Turns, then the turns between two rows, first turn first; the first pair answered
turn zolup:
[ -2   6 -19   6   7  23  12  15 -15   0   2   2  -3  -5   8  -2  -4   9
   6 -10   5  -8 -12   0  -1  -3  12  24  -6  -7   0  -2   3 -10   2  -5
  18  -9   6   4  -6  -2  -2   7   1   4 -14  14] |-> [ -3   4 -16   9   7  24   7  16 -12  -3   3   1  -5  -9  11   2  -6   8
   9  -4   6  -7 -13   0  -7   4   6  25  -7  -7  -1  -2   1  -9   1  -8
  18  -9   8   1  -2  -5   1   5  -2   3 -15  12]
[ 16 -12   9   0   5  -3  11 -15  -1   4  -6  -2  13   2  -2   7  -3 -14
   4  -3  -7   0   7  14  -2  -4 -16 -15   2  11   2  22   1  -8   2  -6
  -4  11  11 -26  -8  -4   3  -9  -4 -13 -20   5] |-> [ 15 -13   6  -1   5  -5  11 -17   2   3  -7  -6  12   4   3   9  -3 -15
   8   3  -6  -2   3  15   0   0 -19 -15   8   9  -1  22  -2  -9   8  -7
  -4  12   9 -29  -2  -2   4  -6  -3 -16 -20   7]
[ 39  -6  34   8   2   0  32 -22 -21  -7 -18  21  23   7 -43  26  28 -31
   5 -15 -11  -2   4  22  -8  -3   6   0  -3 -11  -1 -12  30  -7 -14   7
   4  15  36 -11 -23  -1  13 -16 -12   0   9  -1] |-> [ 28 -14  35  15   4 -10  28 -23 -10 -15 -26  12  23  13 -24  29  14 -32
  13 -13 -15  -5  -6  24 -10  10  -3  10  16 -20 -14  -4  25 -13  -7   0
   5  12  48 -20 -13  -5  15 -13  -8 -13  -5  -3]
turn Mipov:
[ 16 -11   9   3  -9   0   9   4  -6 -11  -5  10   7   9  -9  12  -1   4
   6 -17  -1  -4   5 -10   7  -2  13  12   7   8  -2   9  13  -5  -4  -1
  -8  -1   7  -5  -2  -4   1 -11  -3   1 -11   8] |-> [ 10  -5  -7   5  -4   7   6   7  -5  -2   4   2  -1  -3  -6  -4   3  18
  -4 -11   2   3   7 -14  14 -17  20  17  -2  10  -2   9  -1   1   1   6
  -3   2   1   1   7  -3  -3  -2   2   4  -5   0]
[  6  19   5  -7   9   8  12 -18 -16  17 -18 -15  17  19 -32  15  -1   9
 -13   4  -5   7  -9   3 -11   5  -8  -7   8   3   6 -16  14  19 -10   9
   2  18  -6   6 -17  -2  -6  10 -20  -3  12  11] |-> [ -6  26 -12   0  10  14   4 -15  -9  23 -10 -14  11  16 -23   2  -6  25
 -12  10  -2  10  -9  -2  -5   2  -8   2   8   4   6 -11   0  21  -3  15
   1  20 -16  10  -7   4  -6  18 -17   1  17   2]
[ 31  -7   1 -15  18  15  19  12 -23   5  -9  15   0   9  -7 -19  -3  -5
 -10 -18  -3  -3  17   5  -1 -13   8  -4 -15   6   3  -2  11   6  -1 -18
  18  -1  11  18 -13  -4  -8  -8   3   4  -1   5] |-> [ -4   7 -28  -3  11  20  -1   7  -7   2  -3  13  -6   2  16 -13 -16  25
   6  -2   3  -3   1  13   5 -12   6  21   8 -15  -5  17 -19  -7   9  -9
  10 -12  -1  29   3   6 -12  14   6   4   4 -19]
turn Vuvit:
[ -1   4   0  -8   8  -1  -9   8   4   3   4 -13 -12   9   9  -8   3  -5
 -18   9   8  -2   8  -9  -8   8  -4   2 -11   0   7 -10  -1  10  12  -3
  10   8   7  -8  14  -7   1   7   4  -7 -11  -2] |-> [ -6   2 -10   3  21  16   7  12  -7   6  -3   8 -11   2   7   2  -3  15
  -6  -7   4  -9   5   4  -2  -9   1  24  -8 -10  -2  -9   3  -3   7   0
  10   0   8   3  -3   0  -5   9  -3   6  -7  -4]
[  2  12  -9  -2   1   0   4   9  -3  12  -5  18   5  -6 -19  -3   1   8
   5  -3  -1  10  12   3  17 -27   9  -4 -11  -2  12   2   0   6   1   0
  -4   1  -7   8  -5   8  -2   1  -1  22   2  -1] |-> [-21  10   2   0 -15 -12 -16  -7  16   2  -6   4   5   9 -12   6  -6   1
  17   9   0  10   1   7  11   1  -9 -10  14  -6   5  16  -5  -1   1   3
 -16  -4 -11   4   0  11   7   0   2   6  -5 -10]
[-20 -12  23 -15  -6 -17 -10 -12   2  -8 -23  -7   4   2  -4  15   4 -15
  -3  15  -2   5  -3  -5  12  28 -22  -2  40  21 -11  11   1  -5   4 -18
   1   6  18  -8  17   7  -2  -9  -5  -6  -5   9] |-> [  5 -12  10 -15  14   3  15  12 -28   8 -15   7   3 -13 -19  -6  15  -4
 -20  -7  -3   9  12 -19  15 -14  -2   9   0  35  -5 -15  13   8   1 -23
  15  16  25  -1   6   4  -3  -5 -17  17  10  13]
[-15  30  -9  -9 -21 -12 -31 -15  -6 -10   3  -5  26  -1 -21  22   3  -4
   5  -4   2  -1  -6  23  -7   9  13  -7  32  19   0  11   9  -5 -11   7
  -3  -3 -13  17   2  18   6   4   4  -7   8  -7] |-> [ 11  26 -10 -20 -14  -6 -28  -5 -20  -2  16 -12  22  -7 -27  -2  19  -9
 -18  -4   7   3   8   6 -10  -5  20 -14   4  37  10  -1  12  18  -7   4
   6   9  -9   6   7   8   7   3  -3  -5  12   4]

Each pair is 2 to 3 turns apart.
[ 12 -15  17  -4   4  -2  24  -1 -24  13 -24  24   7   1 -21  13   3  -6
  19 -28  -3  -9   8   8   0  -8   2  -7 -17  -8  -2 -18  39 -10 -11 -12
   5 -11   7  -1 -31  -2  -3 -21  -2   9   4   3] |-> [ 18 -19  22  -8   9  -2  26   7 -19   7 -18   9   4   4 -10   8   0 -15
  10 -24  -7 -12   6  -1  -4  -1   1  -3 -25  -9  -4 -22  37  -2  -3 -18
  17 -11  23 -14 -21  -8   4 -17   4  -2  -8   9]
zolup, Vuvit, Vuvit
[-14 -10  27 -11  -2   5   6  -5  21 -10 -12  12 -10  17 -17  20  -8  -4
  11 -15   9 -14  -4  10  -1  20   5   6   7 -10  -5  22  25 -12 -29  15
  -3  -3   7  12 -23  -7   9   0 -11 -12  -5   6] |-> [ -1  -6  18 -11   7  17  21   4   6  -2 -12  20 -10  11 -20  11   1   2
   4 -24   6 -15   2   6   2   1  14   7 -13  -2  -3  10  28  -5 -36  15
   4   2  13  14 -30 -10   5   4 -12  -3   1   8]
Vuvit, Vuvit
[-12   3   0  -2  -5   1  -3  -6  12 -14   4   6   3   2  21  19  -9  -2
  19  14   6  -8 -15   0   1  -2 -22 -11  18  -2 -20  -6  10  -4  10   9
 -21  -5   3  -5   8   1   3  21   9 -10   3   6] |-> [ -5   0   9 -11  -7  -5  -7  -7  12 -12   5  -2   0   1  22   8  -3  -9
   6  20   3  -4  -8 -12  -4   1 -23 -17   8   6 -15 -11  12   3  15  10
 -21   5   7 -10  16   1   3  17  10 -15  -1  12]
Vuvit, Vuvit, Vuvit
[  3  -8  17  -9  -5   0  -8   3   1  -8   5 -20  -7   6  10  -7   5 -21
  -8   0  -1   1   3 -13  -8  12  -3  -7   0  10   0  -5   2   7   7  -8
   1   4  15 -17   8 -12   8  -6   6 -14 -14   5] |-> [-22   1 -11   6   0   2 -13   0  13  -5   5 -10  -9   2  21   1  -8   7
   4   6   3  -1 -10   1  -2  11  -5  16  17  -6  -9   8 -14  -8  10   1
  -5  -5   1  -2  14  -2   2  11   4  -7  -7 -12]
Mipov, Vuvit, Vuvit
[  6   4   4   5   4  18   7  38   5  10 -24   2  -3  -7  -5 -26  -3   3
   8 -17   5 -11   9   5  -3 -28  10  20  -9   0  -3  -3  -8 -10   3  16
  14  -3 -19  22 -32   4 -27  -1   1  13  13   9] |-> [ 14  -1  16 -11  -5  10  -5  30  11  13 -13 -22 -11  -3   0 -41   5 -20
 -10   4   8  -3  18 -14  -7 -14   6  -1 -15  16  10  -6 -10  10   8  14
  16  11 -19   4 -12   3 -19  -1   5  -5  10  19]
Vuvit, Vuvit
[  8   9  -3   5   4   4  -1   3   6  -1  -1  -3   7  -5  -8  -8   4   2
 -17  10   4   5   9  -1   5  -4   6   2 -16   6   0  -1  -6   7   1   7
   5   5  -1  -8  -5   0   1  13  -1  14  19  -6] |-> [  3   4   9  -1  -8 -11  -7 -11  16  -8  -4 -14   6   3  -6   2  -5 -10
  -6  15   9   4   1   3   0  19  -3  -8   3   4  -1   7  -6  -5   0   4
  -1  -1  -1 -13  -4  -2   5   7   3   3  13  -4]
Vuvit, Vuvit, Mipov
[-10  18 -17  -2   6   6  14  24 -14  -3   0   0 -23 -22  -1   9   1   2
 -11 -13  14  -4 -19  -8  12 -37  24  23 -12   9   1 -23   3  -5  -1 -15
  11  -2  27  30  -5  15   1  14 -18  22   5   7] |-> [-22  27 -18 -10  -2  -3  -8  16   8  -4   9 -24 -28 -21  15  -6   3  -3
 -22  11  19   7 -15 -19  11 -21  16  12  -4  15  11 -11 -15   3  11  -8
   7   6  14  24  21  14   8  23  -9  10   4   3]
Vuvit, Mipov, Mipov
[ -3  15 -24  11   2  21  10  28 -18   6   5  16  -3 -12  -5  -4   4  16
   1  -6  -3   2   2   7   7 -16  16  21 -18   0  -5   2  -2   4  -5   9
   3   5  -5   6   3  -6 -14  11  -2  13  11  -1] |-> [ 12   3  26  -9 -10  -7   3   9 -10 -10  -4  -4   5   8 -11   5  10 -30
   2  -3  -6  -2   4   1  -7  19  -5 -19  -8   9   2   0  18   8 -11  -4
  -3  11   4 -16   1 -16  -2 -15  -1 -12  -6  15]
Vuvit, Mipov
[ 35  -2   8  -3  -5   3  24  -9  -4   7 -21  22   5   2  17  36 -16  -3
  24 -29  -9  14  -2   4  15 -21 -13  40 -13   0  16 -32   2   5 -21  -6
 -23   6 -16  -3 -31  -4   1 -25   7   9  24 -40] |-> [ 46  -4  24 -19  -5   3  18  -8  -5  10  -9   8   1   1  16  20  -6 -17
   0 -19  -6  23   9 -12  12 -21 -10  24 -28  19  27 -42  -5  23 -20  -8
 -18  21 -11 -19 -21 -12   9 -28  13   0  22 -30]
Vuvit, Vuvit
[ 11  11  -1 -22  -8   0   4 -12 -18   9   4  -4   8 -11 -29 -16  13  -5
 -24  -2   0   4  29  -9   9 -25   4 -28 -17  22  16  -3   7  13 -12   8
  -2  10 -14   0   3   4   0  -3  -4   7  22  10] |-> [ -7  11  15 -15 -25 -13  -5 -35   0  -1 -14   6  13   4 -26  19   0 -16
   8   4   0  -1  11  15   9   6 -16 -33  23   4   1  10  10 -11 -16   6
 -18  -8 -19   8  -8  12   3 -14  -1  -4  13   4]
Vuvit, Mipov, Vuvit
[ 10 -17  54 -21 -10  -8   0   1  -5 -18 -13  -9   9  10 -10  11 -13 -25
   0  -2 -12  -9  -4 -12  -7  27   2 -13   0   2   1  -4  15  12  -3 -26
  12   5  29 -30  -6 -12  -4 -10  -1 -19 -32  11] |-> [-41   6  -5   3 -16   3 -18   3  21 -17   1  -8  -4  -1  20   5 -31  22
  10  20  -3  -6 -19  -2   5  22   3  25  24 -20  -7  20 -29   0  14 -10
   3  -3   6 -13  20   4 -11  21   7 -10 -22 -18]
Vuvit, Mipov, Vuvit
[ 13 -12  13  -1  -1  -5   4  -2 -12   7  -2   7   0  -2  -8   8  -3  -4
   2  -8  -8 -11   1   4   3  -1  -4  -6  -5  -5  -1   1  10  -3 -15  -1
   1  -3   6  -1  -2  -2  10 -11  -1  -5  -1   2] |-> [  9  -5   7  -7  -3 -10  -7  -7  -9   5  11 -11  -9  -3   4  -3  -1  -9
  -7   8  -3  -7   2  -9   1   0  -4 -10  -3   5   4   2  -4   7  -5   3
   1   8   4  -7  13  -3  14  -3   6 -10   1   4]
Mipov, Mipov, Vuvit
[  3  -3   7  -3   2 -12  -3 -12  20   2 -13   0  -3  18  21  28 -17  -3
  21  10   4  -1 -17  -2   9  24   2   0  14 -31 -19  17   6 -10   2  -5
   4  15  -1  -7  14   9  -3  21  17  -2   1 -13] |-> [ 11   3  18  -8   0 -13 -11 -12  20   0  -5 -16  -4  20  23  15 -10 -13
   9  13   7   5  -6 -15   8  24   3 -15   6 -18 -13  14   3   1   5  -9
   6  24  -2 -13  22   8  -4  19  17  -8   0  -7]
Vuvit, Vuvit, Vuvit
[  8   4 -15  -7 -10   2   6   7   8   6   5 -20  -2  -1  16 -27   8   0
 -11  20   0  18   6 -16   8 -10  10   3 -18   5  19  10 -16  26   9   1
   3   1 -13   0   7   4   4  11   3  11  22 -28] |-> [-10   3 -13  -6 -18  -3  -9  -4  20   1   0 -20  -1   9  20 -15   0  -5
   3  29   1  15   1  -5   6   6   0   1   2  -2  15  24 -17  16  12   2
  -3  -8 -19   2  10   5   7   9  11   1  13 -33]
Vuvit, Vuvit
[ 18 -20  26 -11  -9 -11   6  -1  -3   4   8  -5   9  10  -8  -5  12 -31
  -3  -8  -6  -3  -3  14  -2  19  10 -12  -3  16  12   2  15  -7   0 -14
  16  -3  21  -6 -11  -3  -4 -15 -13   0 -21   4] |-> [-22  -2 -11   8 -13 -10  -8  -3  17   1  11  -8  -1   3  13  -5  -4  -5
   9  13   0  -1 -18  21   5  16   4  12  21  -1   3  26 -20 -17   9   3
  12 -13   3  10   6  12 -12   6  -4   6 -19 -20]
Vuvit, Mipov, Vuvit
[  5  -5   8   5  11  -1  11   3  12   8 -19  17   4   4  -3   9  -8   0
  22 -18   7 -17 -17   7  12 -10  -1   2  13 -17  -9  -2  10 -19  -9  -4
 -12 -13   7  -2  -3  -1   1 -17   0   0  -7   3] |-> [  4  -5  16   0   3  -7   5  -2  17   3 -19   5   0   6   0  12  -9 -11
  19 -10   9 -16 -21   4   6   5  -5  -7  19 -12 -11   7   8 -15  -5  -3
 -11 -11   9  -6   2  -6   4 -20   3 -12 -12   4]
Vuvit, Vuvit, Vuvit
